Here are some points:
[-0.09 0.94 1.75 0.27 -0.68 0.41 0.49 0.49 -0.02 -1.19 -0.97 0.95 -1.06 2.06 -0.54 0.80 0.62 -0.09 -0.39 -0.15 -0.76 -0.84 -0.79 -0.36 0.79 -1.11 0.31 -0.04]
[1.07 -0.93 -0.57 0.27 -0.54 0.41 0.49 0.49 -2.17 0.84 -0.97 -1.06 -0.77 -0.49 -0.54 -0.01 1.10 -0.19 2.53 -2.47 -0.64 -0.84 -1.84 -0.36 0.54 0.90 -0.08 -2.77]
[0.48 0.06 -0.57 0.27 0.04 0.41 0.49 -2.06 -0.45 -1.19 1.03 0.95 0.00 -0.49 -0.54 1.14 0.54 0.59 -0.39 0.92 1.21 1.19 -0.01 -0.36 0.00 -1.11 -0.90 0.48]
[0.11 -1.03 -0.57 0.27 1.26 0.41 0.49 0.49 1.63 -1.19 1.03 0.95 0.95 -0.49 -0.54 0.99 0.76 1.70 -0.39 1.54 1.17 -0.84 1.29 -0.36 -0.64 0.90 -0.31 0.75]
[-1.19 -3.94 -0.57 0.27 1.12 0.41 0.49 0.49 0.37 0.84 -0.97 -1.06 2.10 -0.49 -0.54 -0.06 0.86 -1.15 2.53 3.06 2.71 -0.84 1.17 -0.36 -0.63 0.90 -1.60 1.27]
[0.04 1.18 -0.57 0.27 -0.09 0.41 0.49 0.49 0.95 0.84 1.03 -1.06 2.76 -0.49 -0.54 -1.55 0.14 2.04 2.53 -0.36 -0.89 -0.84 2.46 -0.36 -0.80 -1.11 1.39 0.62]
[0.65 -0.01 1.75 0.27 0.02 0.41 0.49 0.49 -1.27 0.84 -0.97 -1.06 1.52 -0.49 -0.54 0.10 0.55 -0.51 -0.39 -0.16 0.45 -0.84 0.07 -0.36 -0.48 0.90 -0.41 -0.38]
[-1.67 0.31 -0.57 0.27 -2.76 0.41 -2.06 -2.06 -2.99 -1.19 -0.97 0.95 -0.98 2.06 -0.54 0.40 1.96 -1.17 -0.39 1.81 -2.61 1.19 -1.37 -0.36 4.27 -1.11 0.01 2.87]
[-0.94 -0.85 -0.57 0.27 -0.84 0.41 0.49 0.49 0.42 0.84 1.03 -1.06 -0.75 -0.49 -0.54 0.79 -0.54 -0.91 -0.39 -0.62 0.74 -0.84 -0.33 -0.36 -0.81 -1.11 -1.71 -1.10]
[0.64 -0.73 -0.57 0.27 0.59 0.41 -2.06 -2.06 -1.86 0.84 -0.97 0.95 0.66 -0.49 -0.54 0.22 0.70 1.21 -0.39 -0.58 0.04 1.19 0.56 2.81 3.66 0.90 1.36 0.03]
[0.01 -0.27 1.75 0.27 -0.70 0.41 0.49 -2.06 -0.70 0.84 -0.97 -1.06 -0.42 -0.49 -0.54 0.11 0.24 -0.14 2.53 -0.51 0.34 -0.84 -1.62 -0.36 -1.11 0.90 -1.75 -1.17]
[0.42 -0.78 -0.57 0.27 -0.48 0.41 0.49 0.49 -0.92 0.84 -0.97 0.95 0.77 -0.49 -0.54 0.11 -0.16 -0.72 -0.39 -0.19 -0.51 1.19 0.57 -0.36 0.59 -1.11 0.29 0.30]
[0.90 0.90 1.75 0.27 -0.19 0.41 0.49 0.49 -0.88 0.84 1.03 0.95 -0.02 -0.49 -0.54 -0.18 0.00 0.01 -0.39 -0.51 -1.13 1.19 -0.56 -0.36 -0.35 -1.11 -0.31 -0.66]
[-2.54 -0.13 -0.57 0.27 -0.70 0.41 0.49 0.49 1.31 -1.19 -0.97 0.95 -1.90 -0.49 -0.54 0.94 -2.73 -2.24 -0.39 -0.90 -0.15 -0.84 -0.22 -0.36 -1.59 -1.11 0.55 -0.13]
[0.61 0.14 -0.57 -3.72 2.20 -2.42 -2.06 0.49 1.49 0.84 -0.97 0.95 0.29 -0.49 1.86 0.23 0.71 0.56 -0.39 -0.41 0.30 -0.84 1.14 2.81 0.09 -1.11 1.78 -0.96]
[0.69 1.18 -0.57 0.27 0.51 0.41 0.49 0.49 -1.76 0.84 1.03 0.95 0.49 2.06 -0.54 1.17 -1.42 -2.64 -0.39 -1.21 -0.01 1.19 1.48 -0.36 -1.68 -1.11 -0.23 -0.86]
[-0.08 -0.20 1.75 0.27 -0.14 0.41 0.49 0.49 0.62 0.84 1.03 -1.06 1.24 -0.49 -0.54 -2.55 -0.32 -0.80 -0.39 0.79 -0.55 -0.84 0.54 -0.36 -1.22 0.90 2.38 2.56]
Here are 12 more points, each followed by its number:
[0.53 -0.52 -0.57 0.27 0.77 0.41 0.49 0.49 0.16 0.84 1.03 0.95 0.67 -0.49 1.86 0.57 0.37 1.37 2.53 -0.36 1.40 1.19 1.24 -0.36 0.25 -1.11 0.31 -0.78] 0
[-0.28 -0.18 -0.57 0.27 0.15 0.41 0.49 0.49 -0.46 0.84 1.03 0.95 -0.21 -0.49 -0.54 0.04 0.48 0.26 -0.39 0.06 -0.04 1.19 -0.47 -0.36 0.30 -1.11 -0.46 -0.71] 1
[-0.17 0.79 1.75 0.27 -0.83 -2.42 -2.06 0.49 -0.04 0.84 -0.97 -1.06 -0.55 -0.49 -0.54 -0.13 0.17 -0.25 -0.39 0.75 0.15 1.19 -0.92 -0.36 -0.24 -1.11 0.75 0.74] 2
[0.18 0.29 1.75 0.27 -1.10 0.41 0.49 0.49 -1.58 -1.19 -0.97 -1.06 -0.65 -0.49 -0.54 0.17 -1.72 -1.16 -0.39 -1.39 -0.67 -0.84 -0.77 -0.36 -0.37 0.90 -0.54 -0.50] 3
[-1.37 0.12 -0.57 0.27 -0.90 0.41 0.49 0.49 0.87 0.84 -0.97 -1.06 0.00 2.06 -0.54 0.75 0.60 0.36 -0.39 -1.15 -0.64 -0.84 0.47 -0.36 0.93 0.90 1.06 0.54] 4
[0.79 -1.78 -0.57 0.27 0.84 0.41 0.49 0.49 -0.25 0.84 1.03 0.95 0.74 -0.49 -0.54 -0.99 1.96 -0.62 -0.39 0.45 0.19 -0.84 -1.34 -0.36 0.65 0.90 -0.19 -1.24] 5
[-1.04 -1.61 -0.57 0.27 0.63 -2.42 -2.06 0.49 -0.02 0.84 1.03 0.95 -0.39 -0.49 -0.54 0.18 -0.33 0.37 -0.39 -1.09 0.88 -0.84 0.10 2.81 1.18 0.90 0.29 -1.09] 6
[0.19 0.71 1.75 -3.72 -1.02 0.41 0.49 -2.06 1.59 -1.19 1.03 -1.06 -2.98 2.06 -0.54 0.78 2.36 2.02 -0.39 0.07 1.04 -0.84 -0.38 -0.36 1.30 -1.11 0.71 -1.39] 7
[-1.68 -0.74 -0.57 -3.72 -0.73 0.41 0.49 0.49 -1.26 0.84 -0.97 0.95 -0.48 -0.49 -0.54 1.95 -0.37 -0.74 -0.39 -1.82 -1.49 -0.84 0.09 -0.36 0.12 -1.11 0.55 -0.73] 8
[0.35 1.16 -0.57 0.27 -0.25 0.41 0.49 0.49 1.66 0.84 1.03 -1.06 0.19 2.06 -0.54 -0.73 1.20 0.39 -0.39 0.73 -1.63 -0.84 -0.04 -0.36 -0.40 -1.11 1.30 0.84] 9
[1.40 0.33 -0.57 0.27 1.65 0.41 0.49 0.49 0.73 -1.19 -0.97 0.95 -0.25 -0.49 1.86 -1.68 1.02 0.29 -0.39 1.34 -1.02 -0.84 -1.79 -0.36 -1.53 0.90 -0.88 -0.77] 10
[-2.11 0.84 1.75 0.27 -2.25 -2.42 0.49 -2.06 1.20 -1.19 -0.97 -1.06 -1.46 -0.49 1.86 -0.02 -0.83 0.98 2.53 -0.93 0.56 1.19 -1.07 2.81 0.13 0.90 -0.70 -0.85] 11
Which three of these numbered points are nearest to each point below, looking only along the 4 directions in which the first points spread most? Their numbers follow each, nearest first.
[1.11 0.21 -0.57 0.27 1.04 0.41 0.49 0.49 0.16 -1.19 -0.97 -1.06 0.61 -0.49 -0.54 -1.03 -0.37 -0.14 -0.39 -0.53 -0.38 -0.84 -0.12 -0.36 0.22 0.90 -0.82 -0.28] > 10 5 1
[2.52 0.36 1.75 0.27 -0.15 0.41 0.49 -2.06 -2.64 -1.19 -0.97 -1.06 0.48 -0.49 -0.54 -2.18 1.04 -0.15 -0.39 -0.63 -1.08 -0.84 -2.44 -0.36 -0.18 0.90 -1.29 -1.54] > 11 3 5
[-1.77 0.65 -0.57 0.27 0.57 -2.42 -2.06 0.49 2.02 -1.19 -0.97 0.95 -0.66 -0.49 1.86 0.67 -1.67 0.17 -0.39 0.59 0.35 -0.84 0.04 -0.36 -1.55 -1.11 0.24 -0.18] > 9 1 10
[-3.10 -1.13 -0.57 0.27 -1.12 -2.42 -2.06 0.49 0.53 0.84 -0.97 -1.06 0.32 -0.49 -0.54 -0.10 -0.85 -0.95 -0.39 0.40 0.38 1.19 -0.63 -0.36 -0.06 -1.11 -1.16 1.39] > 4 9 1
[-0.76 0.15 1.75 0.27 -0.30 0.41 0.49 0.49 0.40 0.84 -0.97 -1.06 -0.67 2.06 -0.54 0.19 0.34 -1.15 -0.39 -0.20 -0.94 -0.84 0.09 -0.36 -0.11 -1.11 0.59 0.42] > 1 4 2
[-0.40 1.16 -0.57 -3.72 -0.79 0.41 0.49 -2.06 -0.35 -1.19 -0.97 0.95 1.32 -0.49 -0.54 2.02 -0.72 0.88 2.53 -2.10 -1.55 -0.84 1.64 -0.36 -1.81 -1.11 0.41 -0.18] > 8 10 1
Now 12 new points, numbered from 0 again:
[-0.07 -0.81 1.75 0.27 0.20 0.41 0.49 0.49 0.84 0.84 1.03 -1.06 -0.91 2.06 -0.54 -0.07 1.28 0.99 -0.39 0.10 -0.32 -0.84 -0.60 -0.36 0.15 0.90 -0.79 -0.60] 0
[0.86 0.84 -0.57 0.27 0.63 0.41 0.49 0.49 -0.37 0.84 -0.97 -1.06 1.04 -0.49 1.86 0.52 -0.15 0.63 -0.39 -0.52 0.53 1.19 1.06 -0.36 -0.15 -1.11 -0.21 -0.72] 1
[0.21 -0.15 -0.57 0.27 0.50 0.41 -2.06 0.49 -0.66 0.84 -0.97 0.95 -0.98 -0.49 -0.54 0.65 0.89 -0.69 -0.39 0.33 0.25 -0.84 -0.35 2.81 2.12 -1.11 0.95 -0.01] 2
[1.66 1.30 -0.57 0.27 3.74 -2.42 -2.06 0.49 1.18 0.84 1.03 0.95 -0.83 -0.49 1.86 0.10 -0.09 -0.89 -0.39 0.08 0.26 1.19 0.69 -0.36 0.12 -1.11 0.54 -1.65] 3
[0.29 -0.73 -0.57 0.27 1.30 0.41 0.49 0.49 -0.65 -1.19 1.03 0.95 -0.17 -0.49 -0.54 0.62 -0.04 0.72 -0.39 1.37 0.55 1.19 0.78 -0.36 -0.19 0.90 -0.61 0.68] 4
[1.89 2.29 -0.57 0.27 -0.91 0.41 0.49 -2.06 -0.78 -1.19 -0.97 -1.06 2.11 -0.49 1.86 -0.76 -0.87 0.98 2.53 -0.42 0.02 1.19 0.30 -0.36 -0.68 0.90 -0.81 0.18] 5
[0.13 -0.05 -0.57 0.27 0.22 0.41 0.49 0.49 -0.05 -1.19 1.03 0.95 -0.33 -0.49 -0.54 -1.54 -0.84 -1.01 -0.39 0.00 -1.87 -0.84 0.32 -0.36 0.62 0.90 0.91 0.66] 6
[0.78 0.11 1.75 0.27 0.66 0.41 0.49 0.49 0.43 0.84 1.03 0.95 -0.22 -0.49 -0.54 -0.10 0.62 -0.07 -0.39 -0.16 0.56 -0.84 0.13 -0.36 -0.45 -1.11 -0.20 -0.34] 7
[1.08 0.31 -0.57 0.27 -0.70 0.41 0.49 0.49 -0.61 0.84 -0.97 -1.06 -0.16 -0.49 -0.54 -0.62 0.92 -0.47 -0.39 -0.23 -0.61 -0.84 -0.98 -0.36 -0.17 0.90 -0.58 -0.17] 8
[-0.27 0.06 -0.57 0.27 -0.13 -2.42 -2.06 0.49 1.05 -1.19 -0.97 0.95 0.85 2.06 1.86 -0.43 -0.40 -0.54 -0.39 0.71 0.04 -0.84 0.27 -0.36 0.10 -1.11 -0.13 0.28] 9
[0.00 0.52 -0.57 0.27 -0.18 0.41 0.49 0.49 -0.32 -1.19 1.03 -1.06 -0.80 -0.49 -0.54 0.36 -0.39 0.23 -0.39 0.07 -0.09 1.19 0.68 -0.36 0.35 0.90 -0.22 0.36] 10
[0.44 0.67 -0.57 0.27 -0.17 0.41 -2.06 0.49 -0.58 0.84 -0.97 0.95 0.32 -0.49 -0.54 -0.56 0.35 0.65 -0.39 -0.10 -0.32 1.19 -0.66 -0.36 0.77 0.90 0.45 0.34] 11
Which three of these numbered points are nearest to each point below, looking only along the 4 directions in which the first points spread most? Their numbers follow each, nearest first.
[0.09 0.25 -0.57 0.27 0.69 0.41 0.49 0.49 1.48 -1.19 1.03 -1.06 -0.73 -0.49 -0.54 0.42 -0.34 0.56 -0.39 0.49 0.75 -0.84 0.17 -0.36 -0.42 -1.11 -0.97 -0.22] > 7 10 6
[-0.23 0.33 1.75 0.27 -0.54 -2.42 0.49 0.49 0.35 0.84 1.03 -1.06 0.05 -0.49 -0.54 -0.62 -0.31 0.45 -0.39 -0.83 -0.31 -0.84 -0.70 2.81 -0.36 0.90 0.49 0.34] > 1 7 5
[1.23 1.38 -0.57 -3.72 0.69 0.41 0.49 -2.06 0.00 -1.19 1.03 0.95 1.76 -0.49 -0.54 -1.99 -1.52 3.23 -0.39 -0.95 -1.13 -0.84 1.50 -0.36 -0.89 0.90 1.14 1.34] > 3 9 1
[-0.59 1.96 1.75 0.27 -1.59 -2.42 0.49 0.49 -0.22 0.84 1.03 -1.06 0.64 -0.49 1.86 0.05 -1.73 -0.78 -0.39 -0.15 0.36 1.19 0.96 -0.36 -1.59 -1.11 -0.21 0.34] > 7 6 10
[-0.31 -0.29 -0.57 0.27 -0.15 -2.42 -2.06 0.49 -0.04 0.84 -0.97 0.95 0.14 -0.49 1.86 0.71 -0.64 0.21 -0.39 0.06 1.01 1.19 0.10 -0.36 -0.40 -1.11 -0.89 -0.64] > 1 7 6
[0.03 -0.05 -0.57 0.27 -0.43 0.41 0.49 0.49 -0.17 -1.19 -0.97 -1.06 -0.59 -0.49 -0.54 0.32 0.21 -0.95 -0.39 -0.28 -0.02 1.19 1.01 -0.36 0.10 0.90 -0.03 0.40] > 10 6 0
